Each path below is one point turned by a fixed rotation once a step. After each direction that follows a path, write how fast that rotation turns it, in degrees each step (0 if it stays still).
Each turn is a multiple of 5 degrees from 10 to 175, or 0.
Each row of a path follows its step; steps can be skipped.
path 1
step 4: [-15  14 -12   7  19  26 -26 -13 -14  28  25 -22  17   8 -22  16  40   8
   1  -8 -20 -20  37  36  20 -13  26   6 -65  25  31 -11 -45  21  37   4
  22 -22   1  20  -3 -33  10 -17  15 -23 -49 -14  39  24 -14 -36  15 -37
  38]
step 5: [  1 -12   1   7  -4  19  29 -13  17  35   3  -9   0 -20   4  67   7   5
  30 -25  -2  -8 -29   7  29 -13  15   5 -35 -34   4 -26 -24  48 -21   0
  -3  17 -14 -10 -16 -36 -42 -11 -44  25 -23  19  26  39 -33 -55 -11   7
  49]
step 6: [-33  13  -1   8   9  28   6   6  -8 -10  13  33  -1 -39  16  -4   3  17
  17   8  15 -38  -1  -1 -24 -21  16 -20 -26   6  27 -57  27  34 -55   2
  23  29  27  18  23  -6 -10  33 -27 -16 -40 -30 -17  28  22 -59  10 -15
  51]
step 9: [ 11  12 -33  33  36   3  -5  34  29  -9  15  26  51 -17 -22 -42  32  58
  30  46   1 -49  19  26   9  29  -7 -45  11   2   3   5   0  28  20  22
  17  16  10  -2   6 -13  -7   9 -26  18 -33 -28  26  30 -21 -25  36   8
   9]
step 12: [ 24  12   2  23 -14  57  12  28  31 -16  -3  31  35   1 -22 -31   0  29
  34  -7  14 -28 -23   5  11  -8  -4 -17 -40 -32  -7 -20   5   6  11  29
  -2   1  20 -19  38 -20  29 -35  10 -47  15  41  61  27  20 -11  30 -41
 -22]
step 14: [  8  17  -3  40  -3  59  31 -64  -8  13  42  25   1  -8 -37  11  15   6
  -6  32   1 -33  -1 -31  10  -9 -29 -43  34 -10  29   9 -18   5 -24  15
   5  26  -8  -8  25  14 -13  36  -8   5  18  25  52  40 -28 -19   5 -15
   2]
step 17: [  6  29 -20  35 -10  17  44 -13   0   5   4 -32  -9 -48  -9  25 -11  28
  22  28  17 -17 -40  -5  14 -29 -21 -25 -25 -18   0 -20   9 -21 -20  52
   0  17  87  -7  23  35   4 -17  -7   1  15 -14  -2   9 -29 -46  20  11
   4]
step 20: [-13  -1 -17  11  -3  45  29 -16   1  -5  -3 -21  42 -35   2 -53  26  32
  23 -41   5 -44  22  24  19 -69  -3 -15  -4 -10   3  13 -43  -1  -3  24
   9   2  25  12 -32  -5 -25 -37 -34  -1  -9 -35 -10  24 -14 -32 -12  21
 -39]
Directions:
[  1  -1  -1   8   2  -9   2   3  -9  -9  -1  -3  -4   7   3   1  -9   9
  -4  -1  -7   3   2  -2  -9  11  -3  -2   3  -6  -7   4   9  16   3  10
  -5   2   9  -5  -2   3 -13   0  10  -1   3 -18  -2  -2  -7  -8   4   4
  -2]	40
[  2  -5 -10  -1  -5  -4   5  -1   5  -7   2  -2  -8  10  -4   4  -7  -4
   3   0   3   5   3 -12  -5   3   3  -3  -9   6  -3  16  -2   2  -5   0
   0  10  -8  -4  -3 -12  12  -1  -3  -5  -6   8  -6   1 -12  -7 -14  10
   4]	130
[ 11  -5   3  -8  -9   4  -9   1  11   3  -6   3  -6   3   6  14  -6  -2
   9  -2   2  -1   2  -8   1   0 -10   1  -1  -5  -5   1  10  -7   2  -1
   3  -1   5   2   8   2   2   8  -2   2   9 -10  19   3   2  -8 -11  -7
  -3]	160
[ -7   6   7  -9  -7   5   3   1  -6  -2   6   2  13  -5   5   1   0 -14
   9  -2   0  -3   6   9 -10   4 -15   2  -1   5   4   7  -1   1   4 -10
   0  -6  -3 -15   2  -2  -4  -2  -5   4  -1  -6   3   2 -20   0   4   3
   3]	70
[  2   0   0  -2  10  -6  -8  -1   4   4   7  -4   1   1  22  -1  -5  -2
  -1   2   6  -8  -8   1   2  -5   6  -2  -8   1  14   5  -6  -1   5   3
   0   5  -6   2   6 -11  -8  -6 -11   2   2 -14  -8  -5   5 -10   0   3
  -2]	25
[ -2 -10  11   4   7  -6 -10  11   2  -9   3   2  11  -5  -1 -12   2  -8
   1  -2   1   3   2  10  -5  15   7  -1 -10   0   5  -2   9  -4  -7   5
  -4  15   5   0   8  -1   2   6   3   3  -4   6   4   6   1   1 -10  -7
  -4]	120
